0: [ 74 149  79 129 103  66 157 145 134 131  91 175  66  82  81  93 134  62
 154]
1: [111 102 155 146 156 148  63 129 121 119 189 167 146 155 123 132 134 148
 140]
2: [165 131 129 105 157 152 137 164 173 139  74 137 136 123 152 132 143 121
  94]
3: [ 61 146  88 104  81  54 104 172 213  96 126 231  68 112  31 111 120  23
  92]
4: [ 56 139 149 108  62  32 132 226 170  71 161 205  40  39   2 110  84  69
 108]
5: [134 111 134 140 133 138 144 130 104 105 152 129 173 128 142 130 129 116
 186]
6: [129 111 106 148 160 175 106  88 114 152 107  86 149 171 189 150 135 161
 161]
7: [120 114 117 157 116 113 113 164 121 122 157 159 117 157 123 109 107 119
 125]
8: [121 149 118 129 152 153 128 113 125 124  97  82 135 137 156 141 115 177
 173]
9: [112 145 100 146 128 155 117  85 150 144 103  95 138 138 151 127 114 139
 179]
10: [138 119 125 136 161 121 100 122 125 184  68  99 129 150 175 129 145 141
 129]
11: [168 183 156 159  95 187 104  96 194 131  88  99 201 153 124 137 105 114
  90]
12: [143  91 111 130 140 130 136 115 113 137 155 130 149 166 172 123 126 161
 141]
13: [ 90 111 137 101  69  68 116 157 167  94 176 215  85 114  24 104 124  73
  96]
14: [ 96 152 117 141 158 168  86  95 129 135  97 102 142 167 164 138 118 156
 149]
15: [116  87 133 129  80  87 175 161 118 128 191 155 108 111  94  84 162 103
 121]
16: [126 157 125 171 143 156 174  88  94 163  81  36 107 120 180 117 114 142
 209]
17: [129  64 101 135 125  81 144 157 102 116 190 218 113 154 108  86 161 136
  98]
18: [165  60 145 130 160 130  95 136 102 117 168 158 156 158 167 123 158 153
  75]
19: [148  53 105  93 156  88 138 185 109 153 140 228 103 131 176 102 182 100
  64]
20: [ 19 216 150  75  94   0 126 255 238  38  68 212   0   0   0 158  68   0
 148]
21: [213 190 184 155 111 223  96 106 189 110  90  97 200 159 140 140 127 124
  58]
22: [152 146 129 137 150 187  91 112 141 153 114  78 140 176 164 127 128 157
 107]
23: [159 228 184 178 101 225 109  90 200 152  88  39 195 159 118 156 131 124
 139]
24: [172 146 143 132  99 155 136 115 178 157  85  99 166 160 177 116 159 134
  93]
25: [141  93 124 163 156 133 113 124 100 138 138 125 127 140 137 144  97 169
 109]
26: [155  93 113 139 149 118 142 115  95 160 112 133 133 156 179 114 143 139
 114]
27: [148 151 108 126 177 190 119  70 120 182  66  51 153 132 198 142 155 164
 166]
28: [154  81 152 146 150 136 126 139 130 144 186 192 153 169 148 117 173 119
  86]
29: [ 74 176  89 126  79  76 147 139 193 130  96 188  63  74  71 113 128  45
 160]
30: [106  84 123 160  92 110 180 110  95 139 221 130 138 143  81  97 178 160
 147]
31: [113 187 168 124 149 142 200  82  75 155  79  46  92  66 185 168 129 105
 255]
32: [159 138 182 138 133 197  93 137 147 114 162 158 179 156  96 124 145 124
  83]
33: [117 150 137 149 160 176  99  94 114 144 124  80 165 151 164 145 109 176
 162]
34: [103 137 110 160 177 150 114  87 103 158 105  77 139 146 159 149 108 163
 171]
35: [175 103 185 143 146 164  91 119 123 135 145 161 187 173 145 131 169 120
  95]
36: [113 133 162 124 156 167  91 127 124 123 136  92 151 127 123 155 127 159
 124]
37: [ 73 198 152  76  79   0 145 255 245  43  64 212   0   0   0 130  93   0
  89]
38: [126 140 125 147 164 174  72  79  87 166 112  75 166 187 188 157 118 195
 167]
39: [149 119  92  99  94  49 152 176 188 135  62 169  71 106 123 116 137  62
  76]
40: [125 150 112 129 176 159  98 104 119 138  93  81 130 102 161 152  93 180
 143]
41: [ 94  49 125 127  86  99 157 157  95 110 220 163 135 149  71  73 183 154
 136]
42: [107 163 166 112 133 149 115  75 116 126 132  88 145 132 141 175 118 162
 181]
43: [ 61 201 130  93  78  41 133 179 189  59 125 188  29  47   0 122  83  25
 145]
44: [146 101 147 160 123 143 116  99 102 117 157 122 174 167 140 130 116 149
 144]
45: [145 173 147 131  66 151 120 102 202 122 107  82 183 148 115 119 112 102
 105]
46: [ 45  91 131 125 120  34 139 240 141  34 183 203  41  38  32 104 110  91
 119]
47: [118 131 108 154 135 142 143 116  89 119 141  91 145 150 144 116  89 149
 168]
48: [103 120 106 100  93  41 140 224 233 109 118 244  54  76  48 106 104  15
  59]
49: [138  73 140 132 119 120 118 120 104 148 227 169 149 192 121  81 152 126
 136]
50: [145 104 128 126 155 124 126 133 111 118 123 166 145 120 175 141 134 111
 118]
51: [ 84 234 130 149 171 217 184  35  22 148  67   0 124  16 181 211  74 207
 255]
52: [127 127 128 131 147 180  84  90 120 151 107 110 160 183 162 134 124 161
 129]
53: [160 106 120 131 213 168 146  93  65 173  61  68 125 124 231 166 151 156
 123]
54: [115 147 117 138 123 168 143  84 101 130  92  60 131 130 164 131 108 156
 193]
55: [118 148  88 128 108 100 138 147 143 124  61 130  90 133 130 101  94  97
 103]
56: [165 150 162 131 130 192 105 109 134 138 137  80 189 170 148 155 133 185
 105]

[152 106 169 150 112 143 121 168 143 113 188 182 147 145  47 106 124 121
  62] 32 7
[114 147 129 146 157 171 105  92 111 143 122  78 162 150 167 143 110 176
 165] 33 34
[175 174 146 116  88  92 154 188 229 117  80 152 106 114  80 110 110  34
  31] 39 48
[153 108 127  96  83  79 172 163 181 143  89 128 128 114 143 119 161  75
  56] 39 2
[155  80 147 144 146 132 122 143 136 143 180 194 151 167 144 116 171 114
  79] 28 18
[ 97 114 114 119 105  56 143 138 138 109 144 196  51  96 106  86 130  64
 133] 0 29
[ 69 195 113 116  82  49 155 129 179 112  82 183  41  67  64 111 118  28
 166] 29 0
[126 116 142 151  77 102 135 135 130  99 173 148 129 154  91 120 116  93
 130] 7 15
[163  64 142 132 160 133  96 132 103 120 164 153 156 159 169 125 157 153
  81] 18 28
[149 108 133  89 133 119 119 157 194 137  96 143 138 144 109 122 140  90
  77] 2 55
[143 137 116 123 167 171 112 114  86 127  92  70 118 107 153 171  90 185
 128] 40 8
[129 126 130 129 151 183  82  90 119 152 109 107 160 180 163 138 125 168
 124] 52 22
[ 44  90 128 126 117  32 141 239 139  33 184 202  40  39  30 102 106  90
 121] 46 4
[151  90 113 140 146 116 145 117  92 156 121 138 129 154 168 111 142 139
 115] 26 12
[112 111 103 134 131 134 135 104 145 149 105  92 146 146 155 118 136 140
 161] 9 8
[105 185  99 102  59  59 161 151 201 117  95 172  86  91  84  95 134  40
 125] 29 0
[129 110 109 147 156 172 106  92 117 150 110  91 149 171 184 147 137 154
 159] 6 52
[150  86 110 130 144 136 135 112 110 141 156 127 157 174 182 123 129 168
 137] 12 26
[133 102 111 163 144 173 119  70  99 156 111  91 172 181 180 132 103 170
 169] 6 38
[116 140  86 140 112 103 128 145 118 132 112 121 101 122 130 124  89 104
 130] 55 7
[108 132 141 146 124 135  80 120 130 109 166 157 154 134 110 124 123 146
 132] 1 7
[147  91 125 162 155 134 114 127 104 139 132 122 131 141 141 143  99 169
 101] 25 12
[ 85 231 133 148 170 212 185  39  25 148  68   0 122  18 181 208  77 200
 255] 51 31
[ 55 206 128  92  79  37 133 183 188  56 121 190  20  39   0 125  79  23
 148] 43 4
[151  70 141 119 169 131  93 151  85 137 168 176 151 160 164 155 162 130
  96] 18 28
[138 110 139 145 142 168 110 102  78 134 155 125 162 176 164 135 135 136
 164] 44 12
[148  93 160 128  53 139 149  86 153 111 183 116 178 168 117 117 129 134
 142] 44 5
[108 139  81 148  98 112 175 146 103 113 121 156  94  82  97 132 113  84
 152] 0 55
[ 97 128 112 106  49  87 124 131 211 114 151 191 106 153  50  93 162  70
  97] 13 3
[ 38  90 130 125 117  26 142 246 142  26 186 203  33  29  24 101 106  88
 122] 46 4
[163 180 151 158  94 183 107  97 189 130  90 101 195 152 124 135 106 113
  93] 11 45
[ 69 201 155  70  74   0 143 255 255  36  62 224   0   0   0 128  91   0
  77] 37 20
[140 173 133 133 144 152  83 101 174 146 129  93 169 172 139 121 126 146
 122] 22 52
[139 174 115  81 134 139 144 120 104  75  89  56 151  50  76 155  68 196
  96] 40 36
[142 100 128 130 161 130 119 129 103 117 129 164 151 125 180 144 133 119
 122] 50 26
[104  80 124 164  87 109 182 109  94 139 231 132 139 145  75  91 182 160
 150] 30 41
[142 107 116  57  98   8 185 208 174 125 117 200  66  84 104  75 168  65
  58] 39 48
[140  68 109  96 133  85 137 151  90 128 203 188 121 146 134 109 157 153
 141] 17 49
[109 135 120 119  82  74 124 130 159 107 176 172  96 133  59 111 116  86
 118] 13 15
[117 117 138 123 117 118 104 130 133 114 171 172 117 135 114 105 118 121
 104] 7 1
[123 117 140 138 174 145 129 101  82 136 136 169 122  94 152 136 140 142
 158] 50 5
[122 168  90 145  75  84 138 152 148 127  99 142  95 130 104 106  98  84
 104] 55 0
[135 139 173 119 144 180  97 122 118 137 167 111 162 135 107 163 112 190
 140] 36 56
[110 135 158 122 151 161  93 129 127 120 136  98 147 124 118 152 126 153
 122] 36 42
[ 78 174  93 125  83  81 143 138 189 130  98 182  69  79  75 117 126  53
 157] 29 0
[ 98 130 113 109  56  92 122 128 204 117 149 184 110 153  58  97 158  77
 102] 13 3
[115 147 116 138 122 169 141  83 104 130  94  60 133 132 165 131 108 156
 191] 54 8
[135 119 125 137 160 122  98 119 123 185  73  98 131 155 175 128 145 145
 129] 10 26
[152 237 170 156  90 150 162 125 201 118  80  86 125  95  84 128  84  91
 128] 45 11
[118 117 118 153 112 109 114 163 126 120 157 162 116 152 117 110 106 114
 124] 7 25
[126 187 152 145  59 120 131 130 201 111  94 113 135 125  86 125 101  67
 117] 45 55
[ 91 126 152 136  77 101 158 153  97  90 190 177 103 116  58 119 125 104
 160] 15 7
[ 93  48 125 126  81  90 160 169 103 105 223 173 128 143  60  70 182 146
 127] 41 15
[ 85 113 136  97  63  63 116 158 169  91 176 216  80 110  15 103 121  70
  98] 13 3
[107 133 141 148 122 136  79 120 133 108 165 156 154 133 106 125 125 146
 134] 1 7
[120 149 160 113 128 148  85 131 141 114 130 101 144 142 125 170  92 152
 125] 36 42
[126 126 131 132 146 183  81  88 121 152 111 110 161 186 161 135 125 164
 129] 52 14
[142  90 153 155 112 150 119 126  94 110 183 162 170 178 130 143 121 154
 131] 44 1
[104 164 166 110 132 146 118  72 113 125 132  86 143 128 142 177 117 161
 186] 42 8
[154  93 113 141 147 118 142 117  96 158 116 136 132 158 173 112 141 137
 111] 26 12
[108 125 157 103  45  42 125 174 155  86 190 184 114 111  42  93 117  80
 110] 13 15
[149 106 101  91 188 152 159  95  78 187  62  72 123 110 245 141 154 170
 178] 53 27
[142 148 148 157 128 145  89 100 167 141 129  62 169 179 156 122 128 149
 132] 22 52
[109  75 107 139 133  85 190 123  41 150 204 149 101 124 100  95 177 164
 171] 30 41
[115 120 140 124 114 117 101 128 136 111 177 175 117 134 109 103 116 120
 105] 7 1
[104 147  95 119  74  87 147 133 177  92  97 136 113 141 108  91 106  84
 122] 55 0
[124 155 115 131 172 155  96 110 124 134  96  85 128  99 155 153  92 175
 141] 40 8
[147 127 115 130 136 130 121 139 129 130 129 120 138 141 120 148 124 151
 109] 25 36
[136 121  89 149  71 110 133 145 142 110 132 182 107 147 111  95 119  95
  82] 7 55
[122 148 115 129 148 150 129 113 129 124  95  80 136 141 158 137 117 173
 171] 8 54
[164  94 108 108 174 118 144  96  86 182  61  86 151 131 254 142 170 154
 147] 53 10
[148  53 108  95 158  90 137 184 108 154 139 227 105 132 179 103 181 100
  65] 19 17
[123 118 139 138 173 144 127 103  85 136 135 163 122  98 151 136 139 142
 155] 50 5
[105 134 144 149 119 136  74 119 134 107 170 160 156 134 104 124 125 145
 134] 1 7
[146  89 125 166 160 138 110 125  98 138 136 123 130 143 141 145  95 175
 104] 25 12
[140  68 141 130 118 117 121 123 103 147 235 176 147 193 118  79 154 123
 134] 49 28
[140 167 177 143 171 200 120 124  87  90 168 102 136  95  79 167 121 206
 116] 36 56
[124 145 157 115 131 153  86 127 134 118 129 100 147 148 133 169  94 157
 124] 36 42
[153 122 145 124 165 156 118 116  94 102 114 136 159 123 165 153 121 156
 128] 50 36
[120 149 114 130 153 151 131 112 125 123  91  79 133 137 159 140 115 176
 176] 8 54
[106 122 137 135 135 129 160 116  58 121 196 132 109 118  68 128 129 150
 151] 30 47
[105  86 110 118 134 103 181 139  67 151 208 133 104 116 129  90 163 162
 185] 30 41
[192  47 103 106 166 127 169 120 111 172  76 133 152 152 245 134 184 168
  76] 26 53
[121 158 131 147 159 187  95 102 117 131 136  81 143 139 162 150 109 186
 137] 33 14
[113 150 133 148 159 170 108  92 107 144 124  80 160 146 164 144 110 175
 170] 33 34
[157 147 148 108 113 180  91 112 178 125 158  74 211 186 120 146 129 157
 102] 56 22
[153 161 165 131 139 184 101  95 130 132 102  49 199 157 131 153 129 168
 119] 56 22
[118  80 135 128  78  81 177 168 119 128 198 162 107 111  89  78 167  99
 113] 15 41
[142 140 165 176  94 166 125 122 140 106 202 162 153 161 103  99 155 143
 104] 32 44
[149  84 110 127 144 131 140 116 109 140 156 132 150 167 179 123 129 164
 135] 12 26
[102 131 117 115  83  64 123 136 156 104 180 182  87 130  52 109 116  80
 117] 13 15
[109 188 171 124 147 135 201  91  75 152  84  54  85  61 175 166 128 100
 255] 31 16
[ 72 196 150  75  76   0 146 255 247  41  66 220   0   0   0 128  92   0
  82] 37 20
[137 116 123 137 166 122  98 117 119 190  66  94 131 154 183 129 147 148
 132] 10 26
[174  39 111  91 181 103 196 138  79 149 115 187  98 113 223 112 192 121
  85] 19 26
[154 116  94 102 102  63 149 169 180 138  64 166  80 112 132 116 142  71
  74] 39 55
[110 189 171 123 150 139 199  85  73 152  83  53  89  65 181 168 129 102
 255] 31 16
[106 162 164 112 132 150 116  72 114 126 132  85 145 132 146 174 117 162
 184] 42 33
[154 103 117 142 143 120 144 118 103 155 113 133 131 154 166 113 137 134
 112] 26 12
[157 147 148 110 117 182  91 111 174 126 155  74 209 185 122 146 129 158
 102] 56 22
[153 142 145 109 110 173  94 115 174 123 162  81 207 184 116 142 130 153
 102] 56 45
[186 152 157 147 159 225  97 120 140 147 111  95 204 164 171 158 116 160
  74] 56 22
[109 128 155 105  53  50 124 169 153  90 183 178 115 112  50  97 117  85
 112] 13 15
[164 130 119 103 172 175 104  65  89 163  70  60 163 137 214 150 128 174
 157] 27 6
